The rows of M fall into several groups and each row is roughly a mix of its group's hidden directions.
M, 70 rows:
[[-1.29 -2.26  2.00  1.16 -0.16 -2.59  2.62  0.54 -2.69 -2.43]
 [-2.78 -3.87  1.12 -0.85 -1.24 -1.84  1.33  1.08  0.99 -2.36]
 [-1.61  0.95  0.47 -0.81 -0.48  0.46  4.62  1.90  1.78 -2.49]
 [-1.14 -2.44  0.11  0.26  2.38  0.05  1.96  3.55 -0.26 -3.11]
 [ 1.37  1.18 -1.19  0.93  0.16  2.12 -2.78  2.94  3.23  1.47]
 [ 0.38  0.02 -0.31  0.46  0.08  1.38 -4.33  2.27  2.62  2.44]
 [ 2.81  3.80 -0.85  1.68 -0.87  1.16 -1.06 -1.60 -0.33  2.71]
 [-1.40 -4.98  0.20  0.06 -0.57 -0.67 -1.05  2.61  0.72 -1.76]
 [ 3.22  1.53  0.45  0.39  0.12  2.36 -0.10 -3.91 -1.73  1.47]
 [ 1.37  2.80  1.76 -0.16 -0.29  3.13  1.38 -3.67 -0.03  1.01]
 [-2.10 -4.46  0.55 -2.31 -0.96 -2.52 -0.46  1.02  0.72 -0.35]
 [ 2.04  0.43  1.83  0.24 -0.42  3.34  3.07 -3.00 -1.26 -0.16]
 [-2.85 -0.25 -1.44 -0.04  0.63 -2.69 -2.07  3.60  2.00 -0.18]
 [-0.99  0.56 -0.43 -0.41 -0.04 -0.16 -4.81  2.08  2.47  1.96]
 [ 2.61  4.45 -1.40  1.09  1.23  2.22 -0.02 -0.18  0.12  1.69]
 [-2.95  0.35  0.29 -1.50 -0.16 -1.41 -4.57  0.87  1.70  1.21]
 [-2.10 -4.56  0.64 -0.29 -1.02 -1.29  0.32  2.08  1.05 -2.27]
 [-1.12  0.79 -1.52 -0.67  0.75 -2.25 -4.57  0.09  1.53  2.38]
 [-1.29  0.04 -0.03 -0.55  0.38 -1.23 -5.30  1.18  1.39  2.02]
 [ 2.32  0.95 -1.05  1.46  0.50  2.98 -1.89  2.67  2.81  1.37]
 [-2.79 -3.18  1.57 -1.29 -2.56 -2.63  0.58 -1.23  0.67 -1.14]
 [ 1.26  5.23 -0.94  2.19  1.09  1.60 -0.65 -0.15  0.02  0.55]
 [ 1.55  4.12 -0.83  1.91  0.77  0.41 -3.29 -0.89 -0.58  1.64]
 [ 1.80  4.94 -0.65  2.01  0.57  0.87 -2.01 -0.79 -0.64  0.90]
 [-0.26 -0.94 -0.13 -0.22  4.35  0.87  1.34  2.88 -1.47 -2.48]
 [-1.81 -3.15  1.22 -0.29 -3.97 -2.37 -0.57 -1.30  0.93 -0.03]
 [-2.92 -1.81  1.94 -1.54 -0.12 -2.68 -0.85 -2.68 -2.46  0.04]
 [-2.49 -0.65  2.16 -1.17  0.43 -0.40  2.50 -3.07 -2.40 -2.17]
 [ 0.25  0.73 -0.74  0.24  0.37  0.61 -4.57  2.42  2.56  2.01]
 [ 2.03  2.20  1.82  0.17 -0.34  2.74  0.02 -4.03 -0.91  1.45]
 [-0.40 -3.48 -0.34 -1.94  0.15 -1.66 -3.38 -1.68  0.21  2.44]
 [-2.84 -3.93  1.20 -1.05 -1.02 -1.97  1.18  0.91  0.65 -2.35]
 [-1.73  0.04  0.76 -1.01 -0.71 -0.72  4.44 -2.15 -1.59 -2.57]
 [ 0.58 -0.57  0.64  0.24 -0.01  0.20  4.79 -2.19 -2.48 -2.03]
 [-0.16 -0.38  0.64 -0.18 -0.27 -0.19  4.81 -2.23 -2.30 -2.22]
 [ 1.35  5.26 -1.40  2.09  1.11  1.39  0.23  0.30  0.25  0.03]
 [ 1.52 -0.03  0.57  1.21 -0.33  2.20  4.63  0.37 -1.52 -2.48]
 [-0.42 -0.45 -0.33 -0.25 -0.51 -0.59 -4.78  1.83  2.01  2.77]
 [-0.05 -0.02 -0.76 -0.15 -0.15 -0.98 -4.90  1.95  1.82  2.52]
 [-2.27 -4.73  1.00 -0.49 -1.51 -1.85 -0.22  1.14  0.37 -1.78]
 [ 0.08  3.44  0.88 -1.03  2.88 -0.37  2.08 -2.20 -2.80 -0.04]
 [ 1.31  4.80 -1.40  2.61  1.44  1.75  0.22  0.63 -0.08  0.06]
 [ 0.20  1.01 -1.74 -2.12 -0.73  2.05 -2.80 -0.85  3.58  2.10]
 [-0.30 -3.06  0.44  0.24 -0.50  0.59  4.14  1.89 -0.80 -2.73]
 [ 1.08  2.72 -1.10  0.56 -3.23  0.96 -0.41 -1.45  3.16  2.32]
 [-2.26 -4.63  1.22 -0.33 -0.90 -1.97  0.36  1.24 -0.16 -2.14]
 [ 1.58  2.04  1.48  0.14  0.23  3.35  0.63 -3.91 -0.28  1.80]
 [-1.05 -1.93  1.89 -0.50 -0.64 -0.49  3.47 -3.01 -2.78 -1.02]
 [ 2.16  4.72 -0.95  0.34  1.80  1.75  0.21 -1.21 -0.60  1.73]
 [ 2.25  4.32 -0.70  1.92  0.73  1.18 -2.12 -1.50 -0.94  1.31]
 [ 0.24  0.46  1.29 -1.17 -0.69 -0.64 -4.21 -3.13  0.02  2.72]
 [-2.45 -4.77  0.93 -1.06 -0.62 -1.59 -0.26  1.19  0.29 -1.96]
 [-1.28 -5.09 -0.59 -2.59 -0.11 -1.57  1.14  0.45  0.76 -0.17]
 [ 1.35 -0.77 -0.03  0.58 -0.97  0.35  5.34 -1.37 -1.72 -1.38]
 [ 1.22  3.85 -1.02 -0.63 -1.30  1.25 -0.98 -2.56  1.72  2.77]
 [ 1.03  1.47 -2.68  0.19 -1.03 -1.23 -2.50  3.17  2.75  1.51]
 [-1.63 -0.67  2.74 -0.34  1.35  1.76  2.46 -2.91 -2.15 -2.08]
 [-0.60 -4.78  0.13 -2.73 -1.19 -2.60 -0.30 -0.11 -0.20 -0.35]
 [ 2.84  1.12  0.85  0.56  0.01  3.24  2.41 -3.13 -1.61  0.23]
 [ 1.54  0.67 -1.30  0.88  0.15  1.03 -3.59  2.86  2.65  2.16]
 [-1.14 -4.46 -0.31 -1.03  0.07 -0.29  3.25  1.83  0.23 -1.62]
 [-1.80 -4.23  0.81 -2.48 -1.20 -2.73 -1.38  0.28  0.47  0.12]
 [ 2.52  2.81 -0.31  2.84  0.49  2.50  2.19  0.15 -1.94 -1.29]
 [ 0.14 -3.33  1.27  2.63 -0.27 -1.84  0.66  1.96 -2.91 -1.83]
 [-0.22 -4.72  1.56 -2.56 -1.49 -1.22 -0.26 -1.85 -0.71  0.29]
 [-2.07 -1.63  1.14 -1.30 -1.18 -2.61  2.54 -2.69 -2.55 -0.88]
 [-1.53 -0.96  1.92 -0.71  0.23  0.03  3.45 -2.99 -2.62 -1.98]
 [ 2.06  2.40 -1.41 -0.57  3.53  2.50 -2.17  0.13 -1.15  1.44]
 [-0.69 -2.28  0.10  0.43  2.90  0.13  1.72  3.50 -0.97 -2.94]
 [ 1.63  0.05 -1.35  0.73  0.52 -1.20 -4.64  1.95  0.89  2.49]]

Here is one row of each group, with its name. Which group are the others in?
[-2.00 -4.60  1.42  0.01 -0.74 -2.20  0.18  1.05 -1.11 -2.05] | L
[ 2.47  2.73  0.02  0.76  0.63  2.10 -1.50 -3.49 -0.90  2.24] | Q
[ 1.03  0.68 -2.52  0.09 -1.67 -1.69 -2.49  2.98  2.50  2.07] | J

[ 0.94  3.90 -0.25 -0.47 -1.63  0.31 -0.39 -3.46  0.77  2.69] | L
[ 2.26 -0.75  1.81 -0.97 -0.69  2.39  1.28 -4.31 -1.36  0.99] | Q
[ 0.65  0.39 -0.75  0.54  0.08  1.00 -4.23  2.52  2.71  2.26] | J
[ 0.46  5.41  0.12  1.19  0.34  0.78 -2.11 -1.02  0.62  1.27] | Q
[-1.74 -0.92  0.41 -1.32 -0.69 -3.64  1.93 -2.48 -2.90 -1.13] | J
[-2.98 -2.98  1.10 -2.44  1.75 -1.32  1.34  0.72 -0.18 -2.66] | L
